Named moves, each a turn or a mirror, and the order they were made in; the first pair answered:
k283 (before -> after):
[ -8 -13  -3  11  14  -3  -9  -4   6 -12  11  13   4]  ->  [-16 -12   1   1  14  -5   6  -1  10 -13   8  10   0]
[ 17  11  -2  11 -12   4 -11  -1  -7  -6   2 -13 -13]  ->  [  4  12   6  -3 -10   2  11   5  -1  -8  -1 -17 -20]
[-13  -3   6 -10  -9   3   3 -10  14   4   7   2   6]  ->  [ -5  -3   0  -1 -10   3 -11 -15  11   6   9   5   9]
[  0   0  -4 -11   0  -7  18  -7 -24 -11  -1   5   5]  ->  [  7  -1  -8  -2   0  -6   6 -11 -28  -9   0   7   9]
k664 (before -> after):
[ -3  -6  -5  -4 -18   6  -8 -17  12   5   8   4  14]  ->  [ -6  -3  -3  -5 -11   7 -13 -14  22   7   4   2  10]
[  3  13  -2  15  22  -9  -7   2  -7 -10   5  -2   8]  ->  [ 0 14  1 12 25 -7 -6  9  2 -7 -1 -5  0]
[ -4   0   7   6   8  -7   3  10  -1  -4   2 -14  16]  ->  [ -5   0   7   5   8  -7   4  10   0  -3   1 -15  15]
k754 (before -> after):
[  5   2  -4  -3   6   3 -13   8  -4   1   0  -4  -5]  ->  [  7   2  -5  -4   5   3  -9   7 -10  -2   1  -4  -3]
[-8  4  1 -4 16 -4  1  0  4 -3  3  7 13]  ->  [ -3   2  -2   2   6   2 -15  -2  13   2   5   6  12]
[  9  -5  -2  12  -6   6 -26  -2  10   3   1   5  -1]  ->  [ 12  -3  -1  11  -2  -3  -1  -3 -25  -8   4   6   5]
Pairs:
Between the rows of a pair lie 2 to 4 moves.
[  7  -4  -2   4   9   3 -15  -2   3  -6  -2   2 -10]  ->  [  3  -5  -1   1   7   4 -13  -1  10  -6  -3   0 -13]  k754, k283, k754, k283
[  2  -1  -1   5  -8  10 -14   3  14   8  -2  -5 -13]  ->  [ 10   2  -5  11   7   0  -7  -1 -21  -2   0   3   0]  k754, k754, k283
[  3 -11  -9   0  20   6 -17  -4   0 -10  -4  11   5]  ->  [ -4 -13  -6  -5  13  11 -17  -1  18  -6  -6   8  -3]  k754, k754, k283, k754
[  8   5   0  11  27 -13 -28  -9   1   1  10  10   8]  ->  [  4   7   1   7  32 -14 -24  -6   3  -1   8  11   9]  k754, k754, k754
[ 15   9 -13  12  39 -12 -28  -9 -26  -3   6  20  28]  ->  [ 19  15  -9  11  50  -7 -31  17 -12   3 -14  10  -2]  k664, k754, k754, k664
[ -8  13 -14   7  -6   9  -8 -11   5   3   8  -3  18]  ->  [  2  11 -16  15 -12  13 -13  -5   4   4   5  -8   7]  k664, k664, k754, k664
[ -4  -2  -1   1 -10  -1  -2 -17  -7  -2  17   4  18]  ->  [ -1  -5  -1   4 -19   7 -13 -14  11   4  12   0   7]  k754, k754, k664, k754
[ -2  -5   1  -5  -4   5  30  -4 -23 -13   3  -7  -1]  ->  [  5  -3  -2   4   1  17 -11  12  17   4 -10 -12 -23]  k754, k283, k664, k664
[ -2  -1   3  -8  -8  -2  36  15 -20  -8 -10  -9 -16]  ->  [ 11   9  -8  10  32  -8 -13  13 -23  -2 -12   8   0]  k283, k754, k283, k664
[  6   0  -4   5  -6   9   1   2 -19  -5   1  -9  -9]  ->  [  2   1  -2  -1   1   7   9   3 -19  -6   0  -9  -9]  k754, k754, k754, k754
[ -3   8   1 -13  10   0  14  15 -28  -9  -7   2   8]  ->  [  7   1  -6   0 -16  16 -26  15   9   7  -7  -3  -5]  k754, k754, k664
[-24   3   5 -20 -26   0  18  -9  22   7   7  -4   9]  ->  [  1  -2  -7   4 -40   0   2 -21 -10   2  15   1  19]  k754, k754, k283
[ 0  7  5 -1 25 -5  1  7 -8 -2 -5  6  4]  ->  [-4  0  8 -7 -1 -2 26  3 -9 -4  1 -2 -3]  k754, k754, k283, k664
[  8   6   7  -5   2   8  -6   4  32   2 -18 -17 -22]  ->  [ 29   8  -4  15  14   2 -30  -5   4  -2 -13  -7  -5]  k754, k754, k754, k283
[ 11   0   7   1  12 -11  17   7 -17  -5 -13  -6 -12]  ->  [ 22  -4   2  12  -4  -7   5   1 -21  -3 -10  -6 -12]  k754, k754, k754
[ 11   4  -5   6  11  -7  -3  -6 -26  -9   3  11  11]  ->  [  3   5  -3   1  17  -9   3  -7 -22  -9   3  12  15]  k283, k664, k283
[-13   1  -3  -4  -2   0 -15 -15  13   6   9   5  19]  ->  [-10   0  -4  -3  -2  -3  -9 -18  -1   3  12   8  25]  k754, k283, k664, k283
[  8   4 -12   4  -8  20 -11   9  17   2  -4   7 -17]  ->  [ -8   5  -4 -12  -4  17  10  10  24   0  -3   4 -16]  k754, k664, k283, k754
[ 22  -8  -2  18 -24   4 -33  -9   7  10   6   7   8]  ->  [ -6 -12  13  -9 -41   5  14  -7  20   8   8  -4  -1]  k283, k664, k754, k754
[ 14  -4  -3   5 -12   1  18  -1 -26 -10   3  -8 -10]  ->  [ 10  -8  -5   6 -25  12 -13  -3  18   6   6  -9 -12]  k754, k664, k754, k754
[  3  -7  -2   4 -25   2  -4 -11   6   5  17  -2   5]  ->  [  8  -5  -3   8 -19  -1 -11 -13   0   4  17   2   9]  k283, k754, k754, k283
[  6   6  -2   5  12 -10  -3  -3 -21  -6   3   5  12]  ->  [  1   7  -1   2  17 -11  -3  -3 -18  -5   3   6  15]  k283, k664, k283
[-10 -21  -3   5 -13   0  28  -6 -37 -10   4   0  -2]  ->  [-17 -16 -11   9  11   5 -35 -14  11  11   8  14  16]  k664, k283, k754, k283
[ 14  -3 -14  17 -10   3 -20  -6  -6  -2  13   1   6]  ->  [ 14  -3 -12  15  -7  -1  -8  -5 -21  -7  13   2   9]  k754, k754, k754, k754
[ -9  12   8  -9  35 -11  -9   4   7   3   0  -7   3]  ->  [ -9   6  12 -14   8 -11  27   3 -13  -6   3 -15  -4]  k754, k754, k283
[  2   6   3  -2  -5  -5 -12 -13   3  -2  11   2   5]  ->  [  4   3   5  -2 -16  -2  -8  -9   8  -1   7  -4  -7]  k664, k283, k664, k754
[ -7  -6  -4  -3 -29   8  19 -11 -18  -9  13  -4  11]  ->  [ -4  -8  -6   2 -37  15  -1 -13   0  -1  14  -4   8]  k754, k754, k754
